Each named turn below is shown by a few rows before and after it. Which turns, in which order, take the first row of each later pair to the second? The first pair is answered.
turn J_462:
[  8.6  -3.9  35.3 -31.8  18.9  12.2  31.4 -46.6  20.5  35.8  31.2  -4.1
   4.6  -0.8  13.2  40.2  29.4 -21.3] |-> [ 13.5 -11.8   6.6 -42.0  30.8  44.5  15.0 -43.4  19.7  27.3  14.9 -17.1
  -4.2  -2.1   9.0  25.0  19.6 -41.4]
[ 11.8  -0.7  18.0  26.4 -25.1  17.8   2.1 -10.2 -15.0  43.1   9.7 -16.4
  22.0  40.8  -8.3  47.0  -2.4  25.0] |-> [ 22.3   5.8  25.1   5.8   2.2   0.7   3.2 -12.3  -8.8  29.5   2.1  -4.3
   9.4  36.2 -10.6  68.4   2.0   3.1]
[ -8.8  -8.1 -26.7  -9.0   7.0  47.4   4.4  -7.9   6.8   0.3 -19.0  -1.5
  -2.1  -3.0 -11.7  19.8  -7.0 -24.2] |-> [-22.7 -11.5 -22.4  18.3 -16.1  46.2  -3.9   0.8   2.3  16.1 -19.3  -8.3
   8.5  -2.8  -7.3  10.9  -7.1   0.0]
turn J_605:
[  3.9 -13.5 -21.1 -15.7  10.2  13.7  13.6 -15.0  18.6   2.7  19.4  -4.8
 -16.8 -19.9  16.0 -10.9  10.3   2.2] |-> [ 14.2   0.3  -5.5  -8.6  17.3 -22.5   3.9  10.2  -0.3 -26.0   1.8   6.0
 -23.0 -19.1   8.1 -14.1  -7.4 -12.7]
[ 16.0  11.6   5.8  10.5   1.7   1.7  -3.6  17.4 -35.7  17.6   9.5 -33.6
  35.1  13.4 -17.6  52.5 -15.4  22.6] |-> [  0.5   2.8 -14.5  31.3  -8.7  29.1  -1.4  22.5 -23.2  28.5  23.1 -37.3
  25.7   2.0  -6.3  -2.4 -11.2  47.0]
[ -7.3 -21.3  -9.8 -20.1  30.2 -15.1  49.0 -31.8  30.0  -4.4  18.2  18.5
 -19.4 -19.3  27.8 -18.7  29.6 -12.4] |-> [ -2.1 -15.1  -3.3 -22.3  29.0 -31.6  45.1 -18.3  23.3 -18.2  10.2  20.9
 -27.3 -26.8  25.8 -22.7  17.1 -17.7]
[-12.5   8.1 -14.7   8.4 -21.5  16.2  -2.2  13.2  20.1   7.6  -4.8  17.0
 -25.5  12.5   0.9 -46.7  13.0  15.8] |-> [ 11.1  25.5   9.0 -13.7   0.1 -33.5 -16.3  14.4   4.9  -8.1 -29.0  28.4
 -11.1  20.7 -10.4   6.2   3.0 -16.8]
turn J_927:
[-11.5 -18.2 -19.8   4.3   6.9  14.0  -7.3  -1.9 -17.8  27.4   9.6  14.0
  -6.7 -25.3   5.8 -13.5  11.0  52.7] |-> [ 12.6 -27.5 -10.0 -14.8  28.7   9.9  -2.3 -19.8 -15.3  38.2   4.7  18.4
  -3.2 -24.8   6.0  34.1  22.4  18.7]
[ -8.9  20.1  28.1  20.9 -19.6 -35.4  14.5  32.9  -7.5  -2.4  36.6  13.2
   4.8 -18.8  18.6   0.7 -16.1  48.6] |-> [ 15.2  21.4  42.9  -2.7  -2.9 -32.6  23.7   2.7  -2.5  11.7  30.5  -1.5
  14.0  -8.0  12.7  65.5  -6.9  17.9]
[ -6.0  -0.3  -4.8 -10.5  -7.2  11.1   6.5  16.4  -5.0 -21.8 -11.6   4.7
 -17.3  -6.2 -14.4 -28.6 -16.0  -4.6] |-> [ -2.6  -6.2  -6.9  -6.8 -23.0  23.1  -4.1  -1.7 -20.9  15.8 -20.5   4.8
  13.7  24.8 -26.1   9.8 -16.2  -1.9]
[ 18.5   1.0  17.9  -8.2 -12.8 -17.4 -29.2  -1.4 -11.3  10.4 -18.4   4.0
  30.4  40.7 -16.5  64.5 -21.5  -7.6] |-> [ 17.5  11.7   9.2 -24.8  11.8 -36.5 -10.8  24.4  11.6 -49.0 -18.6  25.3
 -15.3  -9.6   8.9 -20.3 -15.9 -18.1]
Pairs:
Each pair is 2 to 3 turns apart.
[ -8.2  11.4 -34.3   1.9 -20.8  43.0 -27.7  11.5  -6.5 -13.8 -16.8  -4.4
 -14.6   6.1 -13.7 -61.3 -16.4  -0.2] |-> [ -7.9  27.0   8.8  27.1 -37.7   2.7 -47.5  18.3 -36.5  -7.3 -15.2  -8.4
  15.9  33.4 -30.9 -11.5 -31.6  12.2] | J_605, J_462, J_462
[-31.1 -16.8 -18.1 -12.2 -18.5  -6.8  51.9  20.1   9.4 -54.7 -10.8 -11.9
 -15.9 -33.4 -14.8 -75.3   1.8  13.8] |-> [ 10.6 -18.5  -4.7 -48.4  19.6 -14.0  58.9 -19.3  22.5 -49.2 -21.6  -6.8
 -11.4 -34.4 -13.8   3.2  25.4 -40.3] | J_927, J_927
[-10.6  12.5  21.3  28.0 -25.1 -45.9 -30.9  32.9 -14.2 -39.9  20.9  -3.6
  17.0  16.8   1.3 -26.7 -29.2  17.0] |-> [ 28.5   3.4  19.9 -22.9  14.6 -17.6 -28.3   6.0 -12.9 -36.8  -0.2  -8.9
   9.3  33.5 -23.8  41.1 -17.6 -53.5] | J_927, J_462
[-40.3  -8.7 -36.4  14.9 -10.5  48.8  -7.7   8.6 -26.7 -14.2 -17.1  17.9
 -34.5  -9.0 -20.8 -78.4 -33.6  23.1] |-> [ 15.4 -13.8   3.6 -32.8  26.3  42.0   6.3 -52.4 -23.6  22.2 -22.1  12.5
  -7.7  20.6 -28.7  72.0   2.3 -35.2] | J_462, J_927, J_462
[ -0.7 -24.7 -14.6 -26.8   6.8  59.8  -8.5 -31.3  22.4  20.1  13.8  -3.0
   2.6  -4.3  -3.7  16.6  22.1 -14.2] |-> [ -1.1   0.8   4.5 -35.3  19.2 -21.7 -18.0  13.9   4.2 -56.6 -16.2  13.9
 -19.1 -26.0 -11.0 -24.5  -7.8 -28.6] | J_927, J_605
